In the rows, 128 means zero.
The rows of T fall into several groups, which share some directions, and each row is roughly a mix of its group's hidden directions, except some rows that fit no group.
T, 135 rows:
[[108 165 117 157 162 135 129 134 112 122 117 183]
 [154 116 129 183 103 132 106 144 140 164 130 154]
 [178 178 140 122 143 115 117 107 136 123  98 112]
 [ 67 131 163 121  95 146 151 134 116 126 125 114]
 [114 126 121  95  89  87 105 133 160 139 158 146]
 [127 156  76  95 122 125 116  84 137 141 110 123]
 [135 148 125 157 126  63 121  91 118 117 112 123]
 [169 141 145 121  90 121 101  94  90 139 138 121]
 [150 155 179 170 135 134 108 111 101 123 122 140]
 [107 140 134 136 125 182 110 168 150 132  92 131]
 [153 169 133 150 165 112 140 115 135  97  94 148]
 [175  79 130 117 114 110  95 121 132 112 101 130]
 [ 95 128 122  91 131 174 144  84 120 112 121 137]
 [ 96 112 127 161  91  99 128 178 130 134 139 125]
 [ 96 114 159 116  99 152 127 166 116 172 135 123]
 [175 111  98 123 118 130 110 127 161  88 104 140]
 [ 92 152 149 124 114  86 142 126 162 102 141 158]
 [140 114 142 153  84 127  93 145 118 161 166 135]
 [ 77  77 108 119 109 155 133 139 133 137 125 109]
 [152 115 125 104  98  91 112 168  93 141 140 108]
 [128 147 169 153 138 164  91 105 110 158 129 115]
 [132 103 126 101 148 136 115  97 184 155 108 137]
 [129  73 169 155 117 149 150 133 136 138 101 134]
 [154 121 130 139 170 127 143 121 158 112 126 186]
 [129 100 164 185 152 122 151 130 145 141 114 139]
 [122 128 100 109 152  98 123 109 148 126 161 181]
 [174  90 159 145 122 131 132 147 104 134  91 134]
 [145 164 129 138 127 160 112 126  91 174 151 109]
 [ 99 163 116  97 107 112 102 125 102 154 164 143]
 [103 119 145  90 118  95  83 126 126  88 137 118]
 [163 129  92  99 148  86 139 135 156 109 127 152]
 [ 86 181 124  83 139 126 115 119 108 130 125 133]
 [104 165 113 106 104 162  91 150 104 139 116 114]
 [ 91 117  80 133 156 134 122 148 165 134 109 150]
 [126  99 122 108 184 157 147 120 153 121 150 106]
 [ 91 139 162 101  87 142  99 135 130  95 114 126]
 [119 114 116 165 136 121 148 135  93 105 146 182]
 [159 144 164 123 175 112 123 128 101 103 134 159]
 [104 170  65 121 121 133 122 109 120 116 120 142]
 [117 150 153 152 130  75 103 103 141 152 122 155]
 [137 168 144 110 149 139 135  68 112 107 137 141]
 [131 100  81  89 112  93 141 116 144 106 127 147]
 [156 113  80 144 137 110 151 123 132 157 161 159]
 [156 135 158 147 127 104 162 127  94  92 147 152]
 [131 118 129 152 134 170 138 147 144 108  70 108]
 [126 147  88 142 169  91 124 120 156 146 156 142]
 [ 88 167 137 111 102 164 122 120 101 123 110 155]
 [136 134 112 115  85 128  98 139  97 157 166 101]
 [131 139  83 119 103 130  76 126 139 163 108 126]
 [146 102 114 106 150 102  97 179 155 115 124 121]
 [ 95 134 146 136 178 138 116 142 136 106  81 139]
 [146 112 151 140 113  67 129 147 119 113 162 111]
 [118 159 132 122 128 166 118  81 163 117  96 141]
 [131 130 126 133 139  97 119 190 101 148 161 127]
 [ 90 102 106 119  87 115 169 141 125  98 123 127]
 [151 140 134  84 116 125  99 126 150 167 148  92]
 [ 94 158  97 154 138 133 144 138 145 110  78 134]
 [112 114 110 147  73 144 109 158 114 158 151 133]
 [ 96 139 131 124  91 135  95 105 151 134  84 103]
 [153  92 139  98 128 101 130 154  98 157 156 107]
 [ 72 152 139 101  90 148 119 136 129 111 114 147]
 [129 136 118 113 126  92 125 157  86  80 154 123]
 [ 84 141 161 100 162 106 102 128 102 121 139 112]
 [105 122 159 133  66 142 163 122 132 134 147 134]
 [ 92 153 102 119 132 163 109 105 126 175 141 114]
 [106 125 129 154 154 178 152 162 107 156 124 125]
 [121 110 130 115 132  74 122 103 174 115 157 123]
 [142 131  96 126 140 167 124 154 132 132 144 187]
 [101  99 118 152 162 126 140 149 104 143 116  79]
 [161 123 101 122 118  83 102 111 142 116  91 153]
 [133 135 156 150 144  84 125 107 128 163 162 159]
 [150 133 140 157 129 127 153  99 141 150 166  79]
 [172 114 126 137 119 167 141 102 107 136  82 120]
 [144 108 163  62 147 133 106 130 137 121 130 123]
 [ 86 121  80 139 104 128 143  97 133 128 107 156]
 [175 136 157 132  89  98 124 133  94 120 151 136]
 [112 106 122 104 123 132 103 184 165 135 132 100]
 [129 107 136 110 103 101 109 167 144 170 150  99]
 [ 90 126 183 147 165 111 134 124 123 129 109 110]
 [124  70 119 117 144  99 131 166 149 119 149 111]
 [158 102 137 171 167 139 116 150 121 144 114  96]
 [123  85 147 132 108  91 147 151  82 121 143 140]
 [144 172 118 181 114 119 135 140  89 141 130 132]
 [165 123 107 138 115 105  89 121 136 112  79 147]
 [168 127 102 125 187 129 142 125 110 141 138 101]
 [103 145  92  83 104  99 114 125 121 111 158 112]
 [111 149 157 155 154 166 118 108 133 130  87 101]
 [146 118 113 139 148 140  65 125 133 166 131 151]
 [ 69 141 141 130 117 165 143 131 129 151 137  94]
 [137 116 103 110 149 157 193 123 134 109 137 142]
 [164 162  92 109 165 122 134 109 108 152 135 108]
 [ 88 118 114  89 105 142 159 134 102 116 150  97]
 [ 80 108 129 121 102 140 130 121 182 129 139 102]
 [100 179 111 126 130 100 129 150 173 131 126 146]
 [188 100 105  98 142 131 113 108 121 130 110 110]
 [118  99 119  85  89 102 153 151 145 120 151 110]
 [166 116 128 158 166 153 105 169 119 149 120 126]
 [129 105 108 123 138 105 114 150 183 147 150  94]
 [122 119 130 121 187 102 170 105 133 108 114 113]
 [ 89 103 151 128  99 146 129 134 147 118  92  87]
 [126 137 109 162 102 145  82 120  91 156 125 150]
 [172 137 159 127 151 118  73 123 134 112 116 115]
 [122 113 112 134  94 164  99 121  89 167 136 110]
 [ 74 113  90 145 132 159 148 132 106 139 143 143]
 [ 92 130  99 159 136 145 114  92 118 118  95 160]
 [135 135 142 120 202 141 144 124 160 126 128 122]
 [ 96 123 115 150 146 129  91 115 120 123  75  98]
 [160  91 139 128  80 139 128 140 110 137  90 107]
 [105  92 103 151 101 151 121 178 115 143 118 118]
 [125  80 115 156 133  78  98 137 143 122 137 144]
 [ 83 123 118  94 115 157 167 134 129  92 116 129]
 [ 84 128 105 168  87 125 153 144 102 129 137 130]
 [132 137 128 136 116  81 119 154 141 103 171  89]
 [105 141 129 100 148 164 119 103 147 164 131  86]
 [111 147  79 112  96 118 123 130 105 164 160 136]
 [137 164 105 111 119 180 144 136 126 140 137 170]
 [ 96 150 132  85 158 118 117 119 114  97 104  95]
 [142 135 115 134 149 106 108 169 166 134 159  90]
 [149 140 126 142 166 141 133  87 169  90 122 118]
 [147 166 142 118 124 153 140  91  77 106 126 126]
 [136 143  94  91 147 127 152 136 164 126  99  91]
 [166 152 111  90 112 120 124  92 129 127 100  94]
 [124 175 141 154 115 135 114  88 165 144 109 144]
 [120 107 122  76 166 141 113 109 170 134 121 140]
 [ 74 137 134 110 138 165 170 140 115 125 135 147]
 [151 124  56 106 116 150 118 145 125 118 125 125]
 [ 86 107 150 161  93 137 172 134 130 145 124 125]
 [123 105 134 154  91 135 141  83 150 127  86 143]
 [ 95 139 144  77 111 164 126 122 120  99 143 104]
 [161 105 138 154 116  80 122 110 132 154 166 130]
 [104 144 159 105  78 158 127 135 116 132 162 147]
 [102 132 134 139 116 126 168 111 164 113  98 173]
 [ 82 123 136  88 122 138 134 119  98  90 130 159]
 [134 104  90 101 106  86 103 150 137 161 122 130]
 [ 76 146 166 154 104 134 111 121 122 142 155 145]]

Here is one row from each group, named. Which group is each of the other rows in?
[110 168 126 113 158 162 130 112 142  88 154 106] -> F
[105 111 161 166 120 137  93 110 105 135 148 165] -> L
[104 174 108 102 103 147  95 133 124 122  91 124] -> R

[155  58 101 114 127 123 117 118 118 113 121 143] -> L
[172 133 136 103 101 155 105 115 124 138  81 114] -> F
[ 97 149 110 110 168  91  92 123 123 118 100 124] -> R
[134 113 177 140 116 143 148 109  79 120 158 118] -> L
[ 92 161 169 114 176 135 133 122 122 124 119 151] -> R
[161 182 115 115 124 129 148 101 109 124 104  98] -> L
[155 119 118 168 153 146 161 126 155 128  83 135] -> R
[104 185 114 130 108 101 125 100 113 116 157 137] -> F
[117 141 141 179 125 125 132 167 131 178 145 129] -> F
[111 132 142 153 136 157 130 114 143 156  87 178] -> F
[100 123 102 117  76  97 131 119 114 140 136  89] -> R
